In the rows, zero is written as 128.
These are runs of 6 systems, one row a step. Runs of the same system follow the same rule from any start.
path 1, rup (9 x 26):
[[140  93 174  58 168 134  95 138 189 126 135 137  87 105 152 138 100 166
  115 140 110 152  82 141 117 134]
 [ 81 149 110 144 120  86 128 137 114  75  85 144 137 120 153 176 169 111
  102 125 173 150  95  64 104 132]
 [141 122  91 179 104 160 139 115 145 104 113 159 152 116 141  46 132 135
  136  52  94 138 141 139 133 148]
 [123  56 132 106 160 149  87 106 160 152 177 132 121  91  95 143  62 122
  110 129 125 152 115 102 151 105]
 [134 158 137  87 138 130 110 158 100 111  91 127  96 132 224 162 113 104
  100 125 142 155 100 104  92 124]
 [ 78 149  92 199 116 167 143 164 176 103  90 158 180 119 133 105 161 133
  136 136 132 144 138 111 141 119]
 [178  75 129 170 101 132 121 105 140 147 184 132 144 136 126 107  55  90
  129  91 127 119 134  95 157 136]
 [124 106 137  40 171 147 147 169 122 149 127 132  98 136 178 140  97 127
   98 145 116 167 136 130 158  81]
 [ 71 180 103 178 111 153 102 159  87 132  77 117 153 129 143 157 139  78
  135 161 155 123 135  99 113 107]]
path 2, Dozi:
[[145 108  88 116 164 106 124 112 106 169 165 132 119 143  50 143 137 103
  151 116  83  83  93 139 158  93]
 [111 101 194 105 110  77  91 174 104 138  82 124 109 135 116 112 165 120
  144 124 106  90  92 169 115 147]
 [117  99 132 179 151 122 130 152 114  96 124 153 179  96  97 140 218 169
  106 144 152 148 135 148 107 128]
 [197 116  79 146 168 122 113  89 105 128 172 147 121 124  95 139 150 129
  135  79  87 106  81 145 110 123]
 [ 99  79 158  80 148 100  92 157 164 148 111 144  97 123  87 116 128 122
  144 121  81 103  68 147 154 115]
 [ 92  94 158 160 119  82  93 159  90  88  85 146 151  98 128 146 190 122
  104 116 158 143 102 111  95 146]
 [173 110  82 157 177 165 120 121 125 101 144 166 145  95 136 109 170 166
  110  81  92 156 111 155 103 123]
 [129  79 112 122 162 128  70 119 150 158 154 143 110 108  84 143  87  93
  138 107  88 107  61 108 143 102]
 [107  91 181  99 124  87  95 187 125 108  75 150 108 121 178 133 143 112
  107 115 129 138  77 116 112 138]]
path 3, rup, 9 rows:
[[ 71 110 140 149  66  95 136 119  88 138  94 110 143 134  69  77 136 101
  146 105 133 103 173 133 155 146]
 [173  91 155 114 148 159 114 102  75 152 173 106 130  96 109 113 121 166
  112 134 132 147 184 187 108 131]
 [149 193  97 101 187 143 118 112 135 133 146 116 102 133 125 201 146 147
  139 179 125 117  89 135  96 107]
 [108 178 146 144  80  85 140 136 181 107  85 129 118 161 128 115 154 129
  169 129 118  80  87 123 123 172]
 [119  58 156 131  93  76 163 104 127 107 148 136 151 121  76  89 147 155
  110  99 148 140 172 129 157 155]
 [149 124  89  76 171 139 117  73  45 141 150 114  95 102 111 139 123 133
  105  92 115 151 146 149 108 105]
 [ 96 189 127 115 153 173  68 127 160 129  90 116  99  99 128 143 132 150
  158 161 104 116  86 158  83 133]
 [137 127 170 184  86  86 127 122 192  84 132 139 151 130 132 143 145 150
  132 140 167 118 101  94 106 187]
 [154  95  92 101 129  88 197  96 130  91 153 155 126 142 126  99 144 146
   97  62 119 158 141 107 161 133]]
path 4, leku:
[[128 192 118 173 111 183  69  88 115 143 120  92 124 106 129 137  92 113
  162 148 134 107 132 139  76 148]
 [166 127 178 119 127 137 142 135 227 104 156 137 125 131 170 136 108 185
  127 161 142 142 114 125 121 164]
 [ 93 138  88 100 122  71 186 102 141  88 124 139 119 148 121 157 139 118
  103 112 158 148 120  56 157 123]
 [ 90 150  98 111  93 155 124 104  95 134  81 115 105 119 135  53  97 107
  143  69  94 133 164 145 137 132]
 [112 117 165 137 131 185  78 104 137 151 153  94 139  83 116 139  75 151
  124 181 161 151 173 140 108 132]
 [191 177 128 109 144 118 152 111 141  98 155 125 105 150 196 185 123 148
  112 146 153 141 105 105  90 146]
 [ 82 168  80 129 112 133 185 140 201 111  96 150 132 160 135 104 129 120
  146 120 108 127 118  90 177 115]
 [ 92  91 155 135  63 108 117  94 102 134 122 104 127 118 107  82  71  97
  126  94 151 128 176 106 147 155]
 [144 134 138  69 164 173 131 112  86 138 142 104 106 101 160 134 111 168
   98 151 141 178 185 167 108 115]]
path 5, Divus (9 x 26):
[[ 97 137  89 117 131 130 184  68 143 111 155 115 141 116  70 122 140 175
  115 140 155 156 192 119 151 125]
 [139 189 109  81 113 124 115  49 104 138 128  86  72 132 110 124  92 128
  155 108 112 101 129 144 103 154]
 [ 77 167 179  95 116 148 110 133 180 123  94 102 112 110 133 133 120 174
  141 192 151 137 144 150 105 153]
 [130 167 117 174  90  97 157  73 142  77 144 117 148 127 117 158 149 149
  123 137 188 133 145  82 106 173]
 [127 164  91  80 120 139 183  71 172 109 129 129  98 133 121  77 119 175
  137  90  97 142 154 142 146 142]
 [ 58 143 138  83 113 118  89  73 135 137 107  90  89 101  81 144  78 118
  139 147 148 124 132 101 125 137]
 [138 176 161 123 105 139 116 104 117  85 103 108 118 104 185 132 131 170
  114 138 168 157 153 138  65 179]
 [111 182  71 151 141 163 164  84 203  99 146 135 145 120 107 145 133 168
  134 151 142 148 137  96 132 129]
 [128 152 124  93  83  97 143  64 163 115 128 111  81 146 135 104  64 115
  144  85 121 115 116  93 138 166]]
path 6, Rured:
[[ 54 100 120 156 106 114 110 107 187 126 128 129 147 109  60 138 101 110
  137 141 151 125 115  71 161 125]
 [170 112 158  91  96 100 139 102  95 100 122 126  99 127 186  90 110 142
  103  65 131 152 148 136 106 172]
 [ 70 163  69 111 180 190 122 110 126 134 116 122 129  90 100 146 139 150
  121 159 126 164 151 133 126  83]
 [166 163 141 168  87 121  87 101 147 128 137 112 113 145 157 142  71  88
  157 117 132  88  86  95  98 168]
 [103 107 154  93 135 142 170 156 208 102 119 150 133 118 153 103 138 189
  103 148 133 178 150 131 155 131]
 [111 133  70 135 112  98 140  73  66 118 143 116 128 132 104 154 106  79
  108  94 160 136 145  66 136 116]
 [141 167 131 102 121 194 117 136 147 151 105 118 100 130 175  65  89 142
  154 114  79 125 144 185 121 134]
 [ 94 104 153 143 137 137  94 120 155 137 155 110 145  99 102 192  95 124
  112 196 185 148 131  82 126 118]
 [188 175 122 115 101 102 191 125 124  94 127 134 113 176 205 122 135 133
  120 100 136 131 135 117 119 155]]
path 7, Dozi:
[[136  71 165 200 121 146  96 153 125 166 171 120 180 118  86 138 115 109
  135 171 151 109 148 132 143 117]
 [206 117 151  86 158  85 155 151  77 133 161 129 110 164 170 168 156 130
  106 134 129 124 113 143 116 118]
 [ 84 143  81 134 148 141 156 176 120 155 100 144 146 153  88 115 176 105
  152 139  87 102 122 144 171  75]
 [164  92 175 192  81 106  91 140  85 145 135 119 157 131 113 101 134 102
  148 110 132  85 134 155 111 163]
 [162  78 155  86 187 119 151 152 116 137 173 137 135 121 111 152 173 180
   98 161 128 151 142 170 135 105]
 [117 164  73 141 151 100 118 130  75 143 114 128 124 151  89 168 174  84
  149 124 105  83  79 124 120  98]
 [146  97 177 154 105 122 113 171 158 133 107 148 141 132 122  66 156 144
  158 107  86  94 109 186 129 158]
 [126  52 144 148 149  89 125 122 101 119 170 137 160 100  68 164 166 143
   93 139 163 145 136 112 133 119]
 [164 152  89  86 174 116 120 120  71 124 114 137  90 131 137 136 171 130
  131  84  79 116  83 166  96 117]]
path 8, Fenu, 9 rows:
[[124 106 106 111 163 131 111 144  16 146 110 128 128 112 116 124 169 107
  107 102 111 137 146 165 117  91]
 [152 156 116 168 169 178  73 150 128 155 131 129 140 110 112 142 157 136
  162 157  89  98  89 181  88 115]
 [167  93 165 171 133  86 128 161 187 118 160 153 153 146 111 159 162 143
  135 155 134  97  69 118 130 147]
 [129  85 105 117 125  54 180 146  97 105 122 161 136 157 110 124 182 108
  108  81 121 126 113 104 164 115]
 [104 107  91 133 138 143  92 129  55 154  98 134 124 107  87  85 144  96
  142  74  78 115 129 164 133 101]
 [154  93 170 153 163 159  46 152 116 150 141 129 136  88 116 143 139 143
  135 151 112 119  95 177  82 130]
 [163 123 131 141 171  95 141 161 162  99 147 160 141 139 139 193 190 152
  116 155 136 124  62 110 111 124]
 [116 119  76 153 117  81 163 138 141 110 111 165 137 160 105 110 163  92
  141  71  96 101  83  95 164 120]
 [111  48 142 136 119 123  85 140  86 150 114 141 134 100  96  73 116  97
  123  69  96 124 127 146 144 121]]
path 9, Divus:
[[163 116 156 136 113 132 142 147  62 148 123 119 143 138 125  74 167 147
  138 115 108 113 182 209 120 137]
 [134 115 131 138 168 131 118 127 129 168 176 115 143 124  42 165 159 147
  148 187 120  97 124 163 138 102]
 [176 146 167 119 111  61 140 147 110 127 119 124 110 174 134 138 175 129
  153 126 110  70  84 161 109 161]
 [ 70 105 142 132 129 100 155 166 146 121  95 144 157 125  67 105 205 159
  133 149 122 124 142 158 154 121]
 [150 100 120 157 117  81 105  76  66 121 146 123 131 114  58 119 162 124
  136  80 122  98 121 149 105 152]
 [136 121 146  73 179 133 106 137 148 129 118 138  99 104 106 117 170 187
  137 131  80 127  95 198 108 129]
 [ 93 135 134 162 127  77  86 132 139 104  99 136 135 117  84 177 176 117
  142 140 140  98  56 100 100 142]
 [141 102 135 144 112 106 140 135 148  75 100 167 136 114 143  72 183 168
  118  63 105 141 111 148 114 166]
 [ 83  79  85 115 172 121 100  94 141 118 137 151 124  81  52 136 138 135
  115  97 111 148  95 107 144 103]]
path 10, leku:
[[141  85 121  94 161 166 133  86 167 137 172 131 118  94  89  91 103 187
  119 117 100 157 158 164 148 125]
 [106 158 124  85 150 104  83 104 103 135 121 104  84 124 125 202 102  96
  126 153 145 119  79  89  97 117]
 [113 167 138 148 105 156 128 174 165  91  63 150 134 128 203  91 152 143
  133 119 118 144 115 139 106 151]
 [116  87 104 187 112 128 143  80 162 110 173 138 171 103  73 121 114 138
  115 115 162 149 157  83 150 139]
 [167 115 121  40 146 115 125  87  96 138 146 119  67 133 151 119  80 120
  116  76  97 137 113 134 128 126]
 [ 49 164 120 118 147 177  95 172 140 142  77 123 129 110 145 151 121 112
  131 184 134 146 125 115 126  89]
 [175 138 145 214  77 131 122 118 126  97 138 128 163 128 176 119 117 118
  125 108 164 127 137 102  94 179]
 [154  94 100  84 163 142 188 108 183 127 180 150 122 135 121 109 110 166
  108 115 107 161 147 125 177 106]
 [ 84 149 107  91 116 104 105 118  78 155 104 102  93 145 122 160  84  53
  133 128 134 109 109  82 141 102]]
path 11, Fenu, 9 rows:
[[ 50  90 140 109 130  85 120 116 130 119 123 119 132 107  73 173 129 118
  104 159 177 145 128  72 148 112]
 [165 175 100 126 112 128 133  98  79  90  99 131 106 129 189  98 139 129
  122  60 117 139 126 139  82 160]
 [ 75 110 112 122 160 188 105 114 202 144 137 135 135  86  77 113 103 158
  138 154 109 149 133 136 153 102]
 [167 128 169 119 105  81  95 107 116 112 142 112 101 136 171 174  88 102
  116 120 161 118  86  87  90 166]
 [ 79 142 103  96 140 145 181 161 165  93  81 160 132 127 160  95 168 165
  109 120 119 175 145 129 151 112]
 [111 133  85 177 104 147  86  71 107 145 146 110 136 111  96 136  68  75
  141 106 144 114 130  79 126 126]
 [170 106 181  78 135 153 124 158 157 127 130 139 103 123 200  89  99 167
  113 121 106 157 131 172 118 146]
 [ 64 149 100 124 147 129 132 136 130 131 124 117 140 126 112 201 129 103
  113 189 173 148 126  66 143  87]
 [178 171 114 166  78 141 146 121 128 110 113 134 128 154 196  81 111 112
  147  74 112 113 130 129 111 166]]
path 12, Rured, 9 rows:
[[143  50 163 125 125  76 122 158 162 132 135 160 129 137  95  95 143 127
  137  92  87 100  82 143 159 137]
 [107  68 141  99 158  93 109 158  48 121 104 142 127 103 114 133 182 122
   93 102 127 152 122 145 119 107]
 [154 156  92 183 153 158  84 144  69 132 110 139 145 114 132 133 177 114
  144 110  99 109 100 168  81 117]
 [161  93 147 171 157 137  89 159 195 133 153 162 148 119 110 137 146 141
  147 136  97 102  59 142 122 131]
 [136  63 143 106 146  57 139 163 127  98 126 168 127 136 136 149 169 120
   94  94 127 140  72  96 141 124]
 [106 115  79 143 143 133 125 161  66 120  82 159 143 117 135  93 175 101
  117  66  92 140 122 141 131  96]
 [153  88 125 182 150 178  48 141 113 158 143 142 148  91 117 117 111 107
  139 111  97 119  98 154 105 115]
 [183  91 159 120 178 120 106 177 152 119 150 159 124 124 174 175 146 141
  102 143 125 142  64 125 104 122]
 [112 123  83 150 145 102 160 183 126 107 102 174 152 153 151 148 179  94
  114 108 122 134  86  84 153  92]]

Which system made each of these runs?
path 13 (2 x 26):
[[148 156 142  55 135 122 145 142 173 133 128 122  77 166 199 149  76 121
  127 140 118 130  94 107 139 124]
 [ 38 147 122 140  89 115 157 155 130 108  67 126 150 137 127 121 151 108
  121 148 164 143 162  90 152 120]]
  rup
path 14 (2 x 26):
[[135 115 139  89 121 168 141 138 144 161 147 116 113 142 184 112  37 101
  115 136 131 154 163 105 165 105]
 [105 165 146 113 110 163 136 165 106 150 107 102 128 148 197 145  80  91
  117 178 162 144 169 106 134 108]]
  Fenu
path 15, 2 rows:
[[173 155 162 140  69 115 161  87 151 102 140 109 124 145 161  97 107 164
  135 116 156 125 168 132 111 194]
 [ 89 127 112  65 138 129 183  85 145 130 149 109 113 124  89 124 114 165
  110 149 147 161 188 122 167 112]]
  Fenu
path 16 (2 x 26):
[[149 152  98  91 145  94 177  58 134 115 182 107 108 144  87 171 129 157
  116 141 154 129 138 102 133 133]
 [ 85 191 120  71  96 111 148 115 140 136  79 105  79 159 127  96 113 118
  165 120 100  96 124 139 140 139]]
  Rured
path 17 (2 x 26):
[[169  86 141  97 184  98 140 120 159 124 175 147 120 121  80 153 172 183
  120 138 108 126  94 160 129 126]
 [116 145 111  93 137  59 108 116  86 111  93 131  89 136 108 157 166 105
  133  93 110  98  62 117 104 134]]
  rup
path 18 (2 x 26):
[[126 173  82 105 161 179 106 135  83 119  90 133 107 108 198 135 122 114
  109 107 113 167 116 128  92 103]
 [ 91 145 119 198 119 180  92 150 212 122 111 146 160 107 129 124 112 122
  156 155 129 126 101 107 126 131]]
  rup
path 19:
[[ 80  99 153  94 139  72 140 183 149 124 106 141 125 147 121 175 147 107
  112 164 147 129  88  83 158 102]
 [131 143  95 173 102 121 147 147  71  92  81 153 151 132 171  91 179 113
  116  67 124 139 139 128 109 140]]
  Dozi
path 20:
[[101 139  71 195 136 143 106  96 104 102 112 142 162  89  70 117 183 137
  138  97 124 132 126 133 103 130]
 [193  82 139 121 158 126  90  91 162 130 178 145 109 106 105 115 111 160
  135  89  89 118  81 156 110 149]]
  Fenu
path 21, 2 rows:
[[148 169 153 144 123 165 124 113 146 153 142  96 133 127  96 109 142 177
  168 180 117  96 162 202 107 150]
 [146 141 162 120 115  73 153 102 171 124 166 107 123 156  77 167 149 160
  148 178 153  87 115 125 128 159]]
  Divus
path 22 (2 x 26):
[[145 101 174 163  88 136  69 124 163 119 113 135 123 106 145  73  95 130
  149  84 106 113  98 146 101 181]
 [130  61 142 106 171 111 143 134 155  97 160 156 141 101 131 165 144 167
   73 137 158 186 121  96 138 114]]
  rup
path 23, 2 rows:
[[104  58 130 170 132 107 126 198 130 127 115 172 175 131 120 120 159  95
  115 115 124 130 103 105 166  98]
 [167  55 113 150 146 119 116 147  61 139 144 156 145 121 128 104 139  95
  105  63 100 134 120 140 136 106]]
  Divus
path 24:
[[151 123 125 137 136  79  92 103  28 129 134 115 122 121  98 173 163 102
  121 109 140 103 105 131  87 136]
 [139 147 135 131 160 164 122 170 164 126 102 151 133 121 138  95 184 177
  151 137  77 122 107 200 110 126]]
  Divus
path 25 (2 x 26):
[[ 58 104  98  97 170 155 128 151 113 149 120 127 136 105 104 153 121 112
  101 161 141 167 153 102 163  63]
 [182 160 134 171  88 136 112 131  74 139 129 111 129 157 193 125  90  77
  139 106 135 102 132 119 100 147]]
  Rured
path 26 (2 x 26):
[[118 135  96 102  96 146 142  68 123 107 114 124 101 113 150  66  75 130
  119  55 117 158 163 114 135 149]
 [ 87 124 144  74 144 180  79  98 143 149 125 103  96  81 129 126  56 142
  119 151 135 164 151 129 121 118]]
  Fenu
path 27 (2 x 26):
[[200 134 162 124 118  74 159 140 159 128 156 132 115 179 132 132 153 145
  153 131 105  75  86 154 129 161]
 [ 88  95 130  83 133  54 166 137 108 124 112 135 119 146  62 127 188 134
  123 122 123 115 125 134 166 113]]
  rup
path 28:
[[159 135 157 152  61 104 166 109 137 101 138 117 137 154 184 114  91 121
  116 113 174 136 164  88 127 172]
 [103 128  96  73 137 162 187 109 121 139 138 119 121 133 130  99  99 144
  105 130 130 172 203 128 173  94]]
  Fenu
path 29, 2 rows:
[[150 182 123 153 141 173 160 162 192 144 137 132 148 157 132 120 157 166
  164 183 100 102 132 172 135 122]
 [122  78 156 133 101  56 143 117 153 136 166 123 134 153  69 153 114 107
  132 140 153  98 113  84 170 136]]
  Rured
path 30 (2 x 26):
[[185  95 144 114 150 135 133 123 176 175 203 122 121 151  98 136  84 132
  147 156 103  96 115 147 159 114]
 [116 129 180  78 112  58 154 182  96 135  94 116 109 174 147 155 154 104
  124 159 145 105 115 125 142 126]]
  Fenu
path 31:
[[142 132 131  82 103  76 161 152  90 154 113 123  96 190 153 114 110  72
  139 101 105  90 115 119 165 117]
 [ 67 117 146 154 106 161 111 174  81 151  78 119 159 110 113  88 154 118
  135 147 129 135 183 167 137 110]]
  Fenu
path 32, 2 rows:
[[157 192  97  56 159 140 139 106  70 148 126 100  74 148 156 148 119 123
  134 131 105 120 131 157 109 106]
 [ 75 178 152 155 101 157 106 150 192 142  92 112 138 128 108 116 130 142
  175 186 125  96 129 148 125 146]]
  Fenu
path 33 (2 x 26):
[[166 116 158 106 145 159 181 180 161 127 142 145 143 146 182 107 145 178
  111 156 124 157 165 166 146 120]
 [111 158  86 144 127 112 153 116 100 159 153 103 139 164  93 181 113  73
  138 166 155 100 139  80 157  91]]
  Fenu
